In the rows, 128 means zero.
One turn moves each row of this set onto another row. After a few examples, where does it send each row asked below?
miduf: [154 115 125 102 125 153 148 150  99 106 124 166 109 168 128 134 122 118
  76 150 135 139 143 166  96 113 130 177 106 113 163 136 115 115 136 122
 133 141 134 128 110 116 128 119 106 128 126]
zote: [141 120 140 100 119 143 115 114 123 115 128 172  95 165 140 137 150 177
 116 132 112 148 123 150 129 103 148 161 116 126  84 118  97 127 137 116
 135 145 114 138 127 126 120 114 135 123 146]
fezu: [129  99 141 109 127 130 125 120 118 117 117 165  87 160 146 145 151 162
 122 145 141 149 117 135 129 101 149 169 116 123  87 121  78 133 134 122
 136 152 122 140 116 114 122 106 135 121 134]
runat: [144 127 129 104 126 162 139 123  93 104 134 149 121 161 124 123 130 102
  87 146 169 148 146 137 103 122 138 159  84 118 162 130 122 125 172 118
 109 138 146 120 141 104 143 109 131 140 161]
mit: [143 124 129 112 118 158 146 143 103  95 122 162 110 155 121 135 117 112
  74 146 145 136 151 134  98 111 125 172  85 127 164 124 108 121 143 144
 123 144 123 138 123 100 128 124 107 121 147]
ratel: [142 131 125 121 117 169 148 133 114 103 122 162 110 155 122 134 111 115
  80 148 147 152 137 119 110 122 131 153  78 119 156 124 136 119 153 128
 102 146 130 152 123 101  99 128 123 125 131]
laba: [132 117 137 109 112 133 113 108 127 135 123 162  91 149 148 134 150 159
 103 130 124 156  97 131 124  92 144 156 119 109  92 120  90 120 146 105
 123 139 119 136 117 120 119 107 154 127 147]
lukim: [141 114 139  95 118 135 118 116 124 127 129 169  90 166 154 127 145 176
 112 133 111 145 116 151 133  97 146 162 122 129  90 119  96 128 136 111
 140 142 110 134 128 124 123 122 133 120 145]
sev: [130 111 141 115 118 139 112 109 126 131 127 166  97 149 135 143 152 160
 102 135 123 156 105 133 120 100 148 159 116 107  91 118  91 121 145 113
 126 139 123 138 111 122 112 101 152 128 142]
Lut: [136 128 118 107 153 143 195 133 110 108 173 151 127 144 132 140  94 125
 100 147 144 129 132 130 157  99 119 155 108 124 139 123 113 125 148 105
 126 173 121 100 147 126 130 118 149 137 159]
Gabag: [143 131 129 109 136 141 166 135 123 106 168 149 130 138 128 127 120 107
  98 157 137 125 123 166 138  88 125 147 115 128 154 123 115 126 145 119
 119 163 127  81 128 133 135 110 155 149 187]
kogaf: [132 125 136 108 148 125 201 140  98 114 166 144 134 147 140 143 100 124
  91 126 145 138 124 138 147  85 118 153 126 110 141 129 106 129 126  87
 138 159 124 112 146 123 120 126 154 132 163]
famot: [128 122 131 120 128 124 173 116 128 128 146 150 131 153 141 145 103 101
 105 145 159 137 123 142 169  87 151 129 109 135 139 118 124 122 145 102
 112 171 113  99 148 133 112 114 153 131 176]
mumo: [126 128 126 118 146 131 180 126 114 121 155 138 136 170 149 133 109 108
 100 158 166 125 122 143 154 110 149 128 103 118 143 125 128 109 152 111
 121 164 134  92 124 133 122 112 158 141 171]
Safas: [147 136 127 110 104 164 128 123 107  96 112 162 115 171 126 126 115 111
  84 143 149 144 152 141 108 123 142 147  75 133 156 119 128 129 162 134
 114 134 129 136 130 103 124 124 127 125 163]
budi: [151 124 122 105 136 170 163 131 107  86 142 156 108 173 123 128 111 110
  96 163 145 152 143 135 119 128 139 153  87 124 148 139 129 124 162 122
  93 154 149 131 124 102 111 128 125 133 132]
Lopu: [131 122 128 116 138 126 176 120 128 127 138 151 133 165 154 138 111 104
 100 156 155 137 114 163 157  97 151 127 113 114 145 141 139 122 129  86
 132 172 130 104 132 140 108 118 160 144 160]
viki: [154 133 130  96 107 162 136 118  85 110 120 163 113 172 134 127 116 125
  87 133 157 154 149 148 103 118 152 153  89 109 152 128 132 129 163 103
 133 130 145 128 141 106 141 120 139 133 148]
govu: [144 121 118 100 138 174 149 133 106 112 148 159 123 156 117 124 113 114
  74 153 132 136 151 147  99 120 126 168 101 119 164 133 122 108 150 129
 121 142 134 119 131 122 128 118 105 125 138]
Rofam: [104 120 127 104 126 137 136 108 147 115 102 155  94 159 157 117 141 124
  81 140 114 149 114 151 125  96 113 162  96 119  97 141 103 157 114  98
 126 139 119 144 140 146 121 129 149 124 177]
Gefop: [ 95 116 129 112 137 138 143 105 145 112 107 156 104 153 149 127 139 121
  80 138 120 149 119 149 128 100 117 161  94 120  91 139  98 159 112 100
 129 144 119 149 143 151 121 119 156 126 179]
Rabu: [ 92 116 131 113 145 131 153 121 132 102 114 140 116 156 151 124 145 126
  96 137 122 152 114 147 120 102 123 148 103 119  94 133  94 153  96 110
 119 129 129 154 132 127 108 129 168 124 172]
sim: [161 128 130 109 121 166 156 138 107  98 135 166  96 154 124 138 118 119
  88 154 149 160 130 134 106 117 127 156  99 110 146 141 129 137 162 102
 103 152 144 146 117  97  99 126 134 143 119]
palu: [128 125 135 115 142 126 189 142 118 115 169 144 133 139 131 145 106 111
 106 134 144 134 125 136 150  77 127 138 127 134 139 114 106 121 131 111
 112 171 106 104 143 122 107 120 144 125 168]
tanul: [133  99 136 107 127 124 129 121 123 121 117 164  81 159 154 136 147 158
 121 149 134 150 110 132 132  97 148 161 119 125  89 125  79 133 130 116
 131 150 119 135 112 107 119 114 141 121 131]
vume: [149 128 133 106 125 124 174 135 123  96 145 153 111 152 128 140 112 103
  92 152 137 123 119 175 139  86 118 141 123 122 136 129 109 140 140  88
 134 155 132  79 138 121 129 104 166 145 188]
Kezel: [133 125 132 114 126 115 172 134 126 118 150 147 125 153 124 146 114 104
  89 145 141 116 129 158 149  83 135 135 122 145 137 111 111 117 142 111
 121 153 111  79 143 122 126 106 150 127 190]
mog: [ 92 119 129 109 139 128 149 119 131 112 106 141 109 162 162 115 141 125
  94 133 122 155 109 139 117  99 128 146 101 113 100 137  95 147  99 107
 119 127 129 154 127 121 113 134 165 120 165]
vep: [ 98 114 130 107 135 130 161 122 138 110 109 149  86 162 144 121 132 139
  77 148 111 138 121 134 123 108 114 158 102 128  83 133  99 156 109 101
 138 125 130 136 143 118 117 136 155 113 165]
tatoz: [ 92 114 134 114 138 131 164 119 142 107 110 148  95 166 140 131 136 132
  75 147 112 133 122 143 123 109 120 155 102 127  76 129 104 152 107 106
 139 128 131 135 142 131 113 127 156 115 172]

ratel goes to famot
sev goes to Gefop
mumo goes to runat
Now find these:
laba goes to Rofam
vume goes to miduf

One turn moves each row of this set onto another row. After a few examples, where does it send each row asked below?
Rored: [147 142 130 144 153 134 138 107 147 134 115 118 123 151 116 122  84 123
 142 121 111 102]
puno: [120 117 132 109 138 158 110 105 134 143 113 101 146 173 106 141 112 110
 133 107  86 119]
sar: [166 129 121 131 156 132 133 104 128 128 123 122 118 146 107 135  99 128
 148 134 117  94]
rulub: [119 129 133 152 130 144 142 124 115 133 144 141 135 123 128 149 103 110
 148  92 102 155]
nom: [124 131 134 133 155 147 144 103 144 136 109 117 137 160 129 130  86 104
 132 115  97  98]
Pul: [144 119 158 131 130 149 145 115 127 153 158 139 152 139 127 135 141 153
 130 125 139 147]
Laz: [122 120 161 128 131 155 153 110 132 160 151 141 163 147 140 133 138 138
 124 115 128 147]
Natuz: [150 134 128 103 148 136 105 103 112 134 120 119 134 156  85 150 122 128
 159 115 107 117]
pusem: [118 112 126 118 104 159 153 125 134 120 156 136 157 123 133 145 143 130
 145 111 131 120]
Sivur: [146 142 142 115 153 124 148 107 131 127 103 108 123 154 103 120 110 143
 150 134 110 134]
Ralu: [135  93 104 140 124 157 142 106 103 143 150 144 137 130 129 147 123 111
 143 104  94 143]
zikit: [121 113 135 102 150 146 157  95 130 135  98 107 141 170 122 123 117 121
 133 130  88 126]
Gekeg: [147 147 124 121 142 134 108  99 133 145 115 118 131 160  89 127 114 134
 159 106 105 126]
puv: [124 128 124 129 103 150 153 123 141 124 154 142 152 121 128 133 140 139
 153 107 136 126]
gopag: [116 124 124 130 101 156 155 122 147 128 151 137 155 125 134 130 136 134
 147 105 130 126]
gava: [154 119 137 101 154 131 145 107 116 121 110 105 123 154 101 134 122 142
 146 147 110 125]
zivaf: [126 120 125 121 106 153 152 125 132 120 156 140 153 119 127 142 143 135
 152 111 137 121]
Kas: [134 115 135  95 146 151 106 106 113 132 119 108 143 164  97 158 121 114
 142 116  96 113]
zeda: [125 138 140 116 150 133 157 100 140 136  95 109 134 166 117 113 107 131
 142 124  97 136]
dola: [117 114 117 143 130 151 148 108 108 142 142 150 142 130 134 148 115 103
 148  90  93 149]
Piva: [155 110 119 112 159 143 137  98 114 127 123 125 129 151 115 149 108 114
 143 136 109  84]
litim: [130 111 127 114 159 152 144  97 124 132 115 122 141 159 129 146 100  99
 133 125  96  87]
gok: [149  94 111 148 121 154 132 121 107 133 156 131 126 123 120 149 117 122
 142 112 104 146]
tunak: [113 114 125 124 101 162 155 124 143 125 152 134 159 127 136 137 139 128
 142 107 127 123]
Ditel: [139 101 132  93 152 145 150 100 116 126 107 104 135 163 112 136 125 127
 136 144  96 120]
buva: [128 107 155 120 131 158 151 107 122 158 154 143 164 147 138 140 146 138
 124 122 128 141]
nid: [129 136 126 124 135 147 111 100 146 150 111 107 139 170 101 121 107 123
 143 101  92 128]
bes: [142 108 153 122 131 154 146 110 119 154 160 141 156 142 131 141 147 147
 128 128 135 141]
bub: [139 116 129 155 124 146 132 133 115 127 153 129 124 119 118 150 105 121
 144 105 109 154]
botil: [131 127 164 135 130 149 149 115 134 157 153 139 156 142 133 131 135 147
 128 117 136 150]

Laz goes to bes
Kas goes to Gekeg
Ralu goes to bub
Now find these:
gopag goes to pusem
gava goes to zeda
nom goes to Piva

One turn moves each row of this set onto another row. After a few examples, where does it send each row asked below?
Memaz: [114 129 140 111  98 108 128 155 138 147 131 139 139 175 124 117 127 128
 110 160  90 164 150 155 118 148 130 120 150 129  99 112 116 137 115 141
 109 111 138]
Rit: [123 117 146 101  96 107 132 158 132 144 143 150 140 159 119 106 117 118
 109 163  93 151 132 150 118 150 131 126 154 146 102 109 117 138 103 145
 111 110 136]
ver: [149 125 135 115 108 110 123 145 113 126 122 121 132 134 143 150 134 132
  99 166 153 110 138  95 115 155 134 129 114 135 151 162 131 133 129 130
 112 115 140]
zal: [140 156 139 154 139 110 148 146 136 129 129 137 123 109 136 132 110 122
 126 140 128 153 151 140 105 164 128 120 136 141 117 133 105 156 141 130
 158 109 139]
div: [126 120 135 106 101 112 140 155 138 144 132 148 148 162 125 112 126 123
 109 161  89 161 136 155 118 140 128 119 146 154 111 112 112 135 106 137
 110 120 147]
kiro: [124 122 151  97 126 115 120 164 103 140 109 140 113 140 116 122 117 106
  88 126 137 109 142 124 145 140 125 149 119 129 138 109 156 122 126 116
 122 129 111]
Ronu: [140 161 131 152 137 106 136 135 144 142 139 148 112 114 127 137 110 126
 122 144 142 151 156 129 101 163 121 123 125 141 126 143 114 151 143 137
 157 124 134]
domu: [150 118 139 132 108 124 103 151 106 137 122 120 126 130 138 152 145 127
 103 167 147 115 134  91 128 157 140 129 116 136 142 160 149 129 128 129
 127 118 148]
gev: [126 142 154 119 131 161  91 143 137 129 150 130 135 131 138 140 101 154
 123 154 137 128 148 122 135 135 142 126 127 115 113  89 123 145 109 156
 140 126 135]
tupur: [141 136 127  96 110 134 136 159 121 168 112 142 114 142 127 134 149 110
 130 128 142 139 115 114 143 148 119 114 102 158 113 148 120 144 117  97
 126 116 135]
buvim: [121 138 159 138 128 163  89 130 118 135 145 128 127 131 137 131 104 159
 108 159 146 121 147 129 137 132 140 119 125 113 114 102 114 147 107 151
 126 115 131]
zave: [119 137 156 129 133 150  87 138 113 132 138 133 129 139 145 130  97 159
 117 145 139 125 140 126 141 130 142 130 129 107 106  99 126 147  99 152
 125 126 136]
Dagi: [125 116 131  95 124 125 107 169 101 144 110 136 115 132 123 118 131 112
  82 130 129 121 129 125 147 150 123 155 134 131 141 109 146 130 132 113
 107 123 117]
leluf: [121 148 137  99 105 134 134 158 110 152 115 150 118 154 119 139 144 110
 133 131 137 136 117 106 144 137 119 118 102 163 122 143 118 153 118 102
 114 116 150]
pona: [146 163 131 145 134 107 138 143 145 144 124 155 116 115 122 142 111 121
 109 142 139 152 148 137 105 158 116 116 133 143 115 138 113 161 141 137
 161 118 150]

leluf goes to ver
Dagi goes to tupur
Now find these:
zal goes to gev
pona goes to buvim
zave goes to div

One turn moves each row of this set onto another row. After a few examples, where does it send each row asked below?
pubu: [124 100  95 123 134 132 122 112 124 146 107 109 119 142 140 143 122 103
  96 131 126 115 135 165]
gule: [124 104 103 134 133 137 128 134 127 119 140 124  98 109 145 111 114 100
 130 130 127 131 129 102]
Pokub: [142 133 141 151 101 103 137 128 128 135 141 141 143 168 105 116 107 111
 138 129 158 124 123 143]
rog: [138 113  88 107 113 142 132 101 135 154 125  98 115 144 128 128 109  99
 108 120 121 115 149 150]
bis: [140 144 118 119 125 113 135 157 139 129 132 140 129 147  91 127 115 105
 114 148 120 155 126 113]
muguz: [122 119 123 131 103 160 106  99 115 152 119 121 136 132  92 129 104 126
 117 123 132 124 111 155]
nata: [103 118 131 130 107 134 111 113 116 143 133 128 168 122 112 125 105 136
 123 131 137 121 119 162]
mesi: [144 137 100 116 128 120 130 139 119  96 150 142 130 141 100 137 114 111
 134 148 120 137 132 109]
kiv: [113 106 145 145 103 134 114 109 116 147 117 125 147 129 119 124 116 121
 119 120 136 117 103 167]
bar: [113 110 134 129 114 143 102 120 108 134 108 119 151 115 113 135 108 122
 125 127 145 115 108 157]
Vek: [119 110  94 113 135 142 136 126 122 135 150 136  96 115 149 120 111 118
 124 141 124 124 138 109]
ked: [125 106  83 120 129 128 124 113 117 141 111 109 128 141 147 136 111  94
 110 125 144 111 154 153]
Ped: [111 111  91 112 133 144 127 114 113 144 124 122 133 142 129 130 120 101
  98 120 134 107 154 161]
nof: [122 111 141 139 112 141 112 121 107 144 111 128 140 116 100 124 108 136
 130 125 134 130 104 161]
Voz: [152 121 117 126 123 109 123 153 132 106 144 139 110 142  95 136 110 111
 132 148 134 143 118 112]
Zekof: [153 124 103 119 125 101 131 155 124 111 126 131 122 134  97 138 109 111
 125 146 124 157 129 120]
rel: [136 105  99 129 143 134 127 129 142 127 143 127  82 131 150 119 118 109
 119 131 126 129 134 112]
sul: [134 105 106 125 131 139 128 130 136 132 136 123  89 110 149 106 117 115
 125 109 124 129 129 115]
riful: [130 143 141 156 115 117 135 126 124 134 133 140 147 156 121 106 105 112
 150 129 163 114 133 133]
vogab: [136 113  88 123 129 131 131 106 126 145 103 110 126 148 131 140 113 109
 110 117 138 116 154 169]
Dabo: [140 147 139 132 115 116 139 135 114 136 156 141 152 160 113 100 100 114
 140 132 152 112 128 134]
Nago: [146 128 110 125 128 105 133 156 115 105 128 130 130 142  96 140 110 100
 140 158 132 142 131 118]
mep: [142 141 133 162 119 111 143 130 127 137 136 146 136 165 114  98 109 113
 139 118 155 131 139 131]
zuka: [129 149 136 152 111 133 131 123 127 160 134 151 137 164 101 109 102 121
 125 133 157 135 125 133]
fuvov: [130 118 106 112 118 134 136 132 157 137 144 119 103 117 133 111 117 107
 119 124 106 139 130 105]

rog goes to bis
ked goes to Nago
sul goes to mep
Now find these:
Dabo goes to Ped
kiv goes to rel

One turn moves each row of this set onto another row. After a few examples, where does it send each row asked below?
gat: [162 130 140 161 126 124 135 127 145 128 128 104 126 135 111 106 129]
lelas: [135 148 133 117  98 132 131 125 133 141 146 138 122 146 132 157 102]
vuka: [136 130 123 120 122 148 121 137 157 109 146 112 153 123 125 126 138]
mebe: [138 135 139 131 139 145 125 104 142 120 150  95 124 107 126 136 144]
rut: [124 101 132 134 136 139 133 124 100 116 123 138 141 118 111 109 134]
zuf: [127 158 121 142 140 124 139 152 121 142 134 104 131 147 113 138 116]
keri: [114 124 141 130 145 133 119 100 120 144 111 149 117 143 121 131 159]
pogef: [117 147 162 110 123 136 123 110 144 130 103 134 122 137 106 120 143]
poga: [124 149 135 142 108 145 122 139 137 140 131 120  96  98 133 128 131]
Kogu: [149 118 138 137 107 127 103 118 136 156 113 120 102 132 127 114 147]
rad: [109 123 139 135 150 138 122 126 124 124 132 167 132 135 124 122 115]
vuse: [127 140 121 138 109 109  89 100 143 112 120 131 132 136 123 161 131]
dubo: [137 130 131 133 114 142 102 138 116  94 105 147 119 140 111 142 108]
buvo: [147 180 117 126 139 125 105 112 111 126 123 131 110 131 134 125 130]
Fomim: [144 121 151 134  89 128 112 103 130 113 111 132 132 112 135 145 116]
palo: [104 138 100 135 118 142 109 132 121 141 108 122 113 136 103 140 145]
reku: [129 132 112 139 114 126 128 133  92 133 120 140 161 124 138 117 138]
keru: [137 117 112 138 124 119 109 134 113 144 118 105 138 150  96 110 119]
mesu: [128 140 133 111 127 138 114 109  97  99 150 101 121 122 112 122 129]
Vanit: [133 138 130 122 115  86 120 113 121 125 128 140 145 155 115 147 110]
feve: [173 128 130 124 108 117 126 118 123  98 133 143 131 138 121 135 109]
Bil: [131 135 124 116 125 139 118 103 119 137 158 117 125 144 147 149 154]
zorum: [127 128 134 143 149 123 147 107 121 118 107 137 132 103 127 138 146]
segag: [148 126 136 133 118 141 139 158 114 119 122 129 107 145 117 116 150]
seman: [127 143 109 164 118 125  98 114 139 153 132 127 118 134 116 115 118]
todes: [127 154 142 140  99 104 121 127 115 104 124 103 130 114 124 151 122]
vakag: [133 150 119 133 148 131 109 115 106 133 167 125 121 133 134 123 119]
relo: [139 126 111 126 112 105 134 128 139 115 112 146 121 134 123 159 154]

reku goes to buvo
dubo goes to lelas
Now find these:
palo goes to poga
keru goes to seman
Vanit goes to vuse
zorum goes to mesu
mebe goes to rut

